One vector is turned by the same rotation once a step. Each row is the vector after some number of steps, and that number follows the row.
The counts run from 0 to 441.
[ -7 -18 -31  -5 -11  -6 -14   4  17   6 -24  -7 -23   2   3 -19 -14   7
  -8  13 -34  -6  14   1   2   7  -1  -1 -20  13  -8   6 -18   4  14   3
   1  -4 -15   8  -2   9 -11]
186
[ 19   5   5   4  18  10 -15  10  -7 -33  -3  13   3 -12  14  -2 -11   0
 -24  14 -22  15  11   4   5  -4  -8 -14  -3   0   6 -16  23  -6 -25  -1
 -10  -6  -8   1   3  -6   7]
387
[ 11  -2  12   4   3 -26   2 -12  -2  -7 -33  21 -19  14  -2  -2 -16   3
 -16  13   3  -2  -4 -14   3 -10 -12  -2 -15  -5  21   9 -31  11 -18   7
  -3  12 -15  -3   3  12   6]
335
[ -8   2   3 -27   2   4   3   9  -8 -10 -21 -11   1  13 -17 -10   1  -2
 -36   7 -11   6  -6   0  13  23   6   6 -28 -10 -18  -9 -20 -18 -11  -6
 -17 -13   1  -7  -1  -2  -2]
267
[ -8   2  -5  12 -10  -3   9   6  -4 -33 -31   3  12  -9  -8 -18  18  10
 -15   0  -1  13  13  17  17 -14  14  11  -7  10   8 -10  21 -13   4  -8
  16  -8  -3  17   1 -19   0]
248
[ -1  -4  25   8  -8   4  -2   9  -9 -26 -13  -7  -5  -5  -3 -16  -1  -4
 -10   8  -4  24   2 -28  12  -1  17  20  -2  -1  12 -22  11   6  -4 -12
   4   5  -5  19  13   4  15]
117
[-23  -8   3   4 -20  -8 -12  15  18 -33  -9 -11  -5 -12  -8  -6   5  -3
 -24 -15 -22  -4  -2  23   0  -4  -2  12   0   4   8 -11   5  -5  12  -4
 -17 -27   5   9   5  -9 -16]
93
[  1 -11 -29  -8  -5   3 -22  21  19  -7  -7  20  -5  14  10 -16  -1  12
 -25   4 -25  -2  20  11  11 -14 -12  -1   4  -1   7   8   5  -6   9  -2
  -7 -10 -17  16   2   7 -11]
211
[ -8 -10   1   5 -27 -18 -16  -6   1  -9 -24  -5 -32   4   1   2  -3   6
 -17  -6  -8  -5   2 -11   7  -6   6   6  -6   1  14  20 -39  14  -4  13
  -2  -8  -8   3   4   7  -6]
330
[ -2   0   2 -13  -3  -1  -6   4 -10  10 -37 -13  -6   0  -4  -5   0   3
  -8  14   5  -4  -3  19  27 -13   4   8 -30 -14  -8  12 -26   3 -31  17
   0   1  13   1  -3  12   0]
318
[  3 -27  16 -22  -5  -9  -7  27   0 -25 -15  12 -18   3  11  -2  -6  16
   2   6 -15 -10   2   7   0  12  -3  13  -1  -4  22  11   5  -1  -4  -1
 -10 -22   9  17  20  11  12]
139
[ 19 -14   6  11  17  -5 -11  -6   8 -26 -16  24 -12  -7  20  -3 -25   5
  -4  19 -17   9  10  -1  -6 -12 -12 -15 -13   8  15 -15  16  11 -11   2
  -1  -4 -10  16   1  -4   7]
37
[  1   9 -11  23  -2  -7  -5  -7  -8 -20 -34  12  -9  -2   0 -10   0  18
 -16   7   0  32  18  -8  10 -14   6  -2  -7   7  14  -4  15  -1   1   3
  12   4 -20  14  -1 -18   2]
218
[  9 -26  11  -7 -18 -16  -8   6  12 -21 -20  21 -16   0  17  -4  -6  -6
  -3   4  -2 -26   9  11   8 -20   7   9   8   4  19  11 -19   9  -8   5
  -2 -12   6   6  11   9   2]
325
[-24  -2  13 -13  -1 -15 -16  11   4 -16 -15  16 -10  15  -5  10  -2   7
 -33  -8   7   5 -15   7   2  -2 -11   9  -6 -13  17  -2  -4  -8   4   6
 -31 -23   9  11   8  -4  -3]
98
[ -4 -18   2 -28  -5  -1 -16  14  10  -4 -19 -11  -5  -2   2  -6 -11  -3
  -2  11 -14 -28  -1  30  14  -3  -3   6 -21  -9  -6   8 -20   4 -12   9
 -11 -18  16   3   3  19  -3]
317
[ 14 -16   5   1 -13  -4  -4  18   0 -16 -29  17  -6   2  11 -19   0  -4
   1  17  -3  -8  20   5  21 -22  14  14   5   2  17   7   7   6 -16   2
  22   6   5  20  12   6  17]
324
[  9 -13 -16 -19 -20   2  -8   4   8 -15 -29   5  -2   2   8 -17   5   0
 -19   2 -14 -16  23  21  24 -21   4 -12 -11   8  -8  10 -23   5  -3   7
   5  -9  -7  -1  -3   4 -20]
359
[  0 -18   0  -7   3 -12  -8 -13  21 -17 -19  32 -18   8   9  -6 -16  -6
 -24   4 -11 -10   7   0 -13 -13 -11 -15  -9  14   6 -10  -6   3  11   1
 -18 -19  -8   0  -7 -11  -3]
376
[ -6  16 -23  13   1  -1  -7  12  -2  -5 -23  -3  12   2 -22 -12  15   1
 -37   7 -12  21   6  20  22 -12   1  10  -6  -9   2  -4  13 -16 -11  -4
   1  13 -12  -1   0 -11   7]
399
[ -1  -2   8  -3  -4  -5  -8 -12   1   7 -40  -6 -12  -3  -7  -6  -8 -16
 -14  15   9  -6   3  11  26 -22   7  -2 -22  -5  -7   5 -31  10 -24  13
   7   5   0  -1 -11   8   4]
10
[  7 -20  15  -3 -17 -13 -10  15  -3 -25 -19  11 -17 -14   6  -5 -10   6
  -9   7 -17  -6  -1 -11  -2  10  11  25  14   3  22   2   1   1  -4  -6
 -14 -11   7   0  24  -1  12]
295
[  4  -6  -7  -1 -21   1 -16  -8  12 -22 -18   5  -9  -6   4 -12   3 -14
 -34  -2 -16  -8  17  13  15 -27   5  -8   6  13  -5  -6 -20   6   2  -2
  -4 -16  -9  -6  -7  -3 -19]
51
[ -4 -14  -2 -18  -2   7  10  23  -8 -21 -23   3  -1   4   0 -16   3  18
  -8   4 -15   9  15   6   5  22  14  12 -17   3  -1  -4  19 -21   7  -9
   3 -25   6  16  15  -9   5]
105
[ -2  -3  27   8   4  -7 -16 -13  -4  -8 -26 -11 -22  -1   0   6 -21  -1
  -9  11   9  18 -13 -15  13 -18   1   0 -24 -11  13  -7 -13  19 -14  12
  -2  10  -4  17   0  20   7]
158
[  8 -16 -16   1 -25 -10 -12  11   4 -11 -25   0 -18   2  14 -20   2  17
  -5   3 -18  -7  24  -9  10 -13  17   7  -1  12  12  15 -15  11   5   0
  13  -2 -13  15   4   5  -7]
177
[-18   9  15  -5   6   0 -16   6  -8  -7 -14 -30  -9  -2 -23   6  -9   5
 -18   7  -4  12 -23  11  17   3 -11  13 -23 -24   2 -10 -12  -3 -17   7
 -18  -5   8   3   3  13   1]
124
[-10 -23   6 -12 -22 -19  -9  13   6 -13 -14 -10 -29   1  -6  -1  -8  -2
 -12   2 -31 -17 -11   5   0  22  -1  11  -9  -1  10   9 -20   2   0   2
 -10 -20   0  -5   8  12   4]
144
[-18 -15   3 -22  -5   5 -23  10  14  14 -17  -8 -10  10  -1 -13 -17  -4
  -9  15  -2  -7   5  -6  21 -13   6  22 -16  -9  -5  -1 -17   9   8   5
 -11  -1   6  21   0  28   2]
313
[ -9  -4   1  -9  -5 -15  -5  11  -8  12 -25 -11 -17   7 -21  -5  -1 -10
 -22  10 -20  -2 -10   4  17  25   3  16 -17 -17   2  13 -19 -14 -15   5
  -5   4   2  -9   3   3  21]
297
[-11   6  25  14 -10 -14 -16   6 -17 -16 -27 -11 -13 -16 -10   8   0   3
 -11   7  10  10 -15  11  13  -3   6  18  -3 -15  22   5  -5   2 -27  13
 -11   0  12   1  15  -2  19]
133
[ -9   8  27  10  10 -12   1   9  -6 -23 -20  12   2  -1 -11   5   0   2
 -14   5  10  12 -13  12  15 -12  -7  12  -4 -18  25  -6  14  -9 -22  -1
  -9  -6  10  17   9  -5  15]
437
[ 12 -10  -9 -13  -6  13 -22  13   2 -12 -15  10  -1  -3  26 -17  -9  11
 -10  11  -7   1  33   0  20 -31   7  -2   0   6   1  -3   3  13  -3   1
   1   1  -7  21   4  10  -5]
354
[  6  -1   6  14   9 -12   1 -18   4  -8 -33  18 -15   9   2  -4 -12  -3
 -18  17   2  15  10 -12   5 -18  -5 -17 -20   1   9  -9   1   6 -14  10
  12  11 -19  16  -7  -9  10]
36
[ 14   6   0  13  10   8 -17  11 -10 -30  -6  -5   1 -23   1   0  -5  -4
 -27  12 -25  24   8   5  11   0  -3  -8  -1  -7   2 -20  21  -7 -19  -3
 -13  -8  -8  -3   4 -10   5]
235
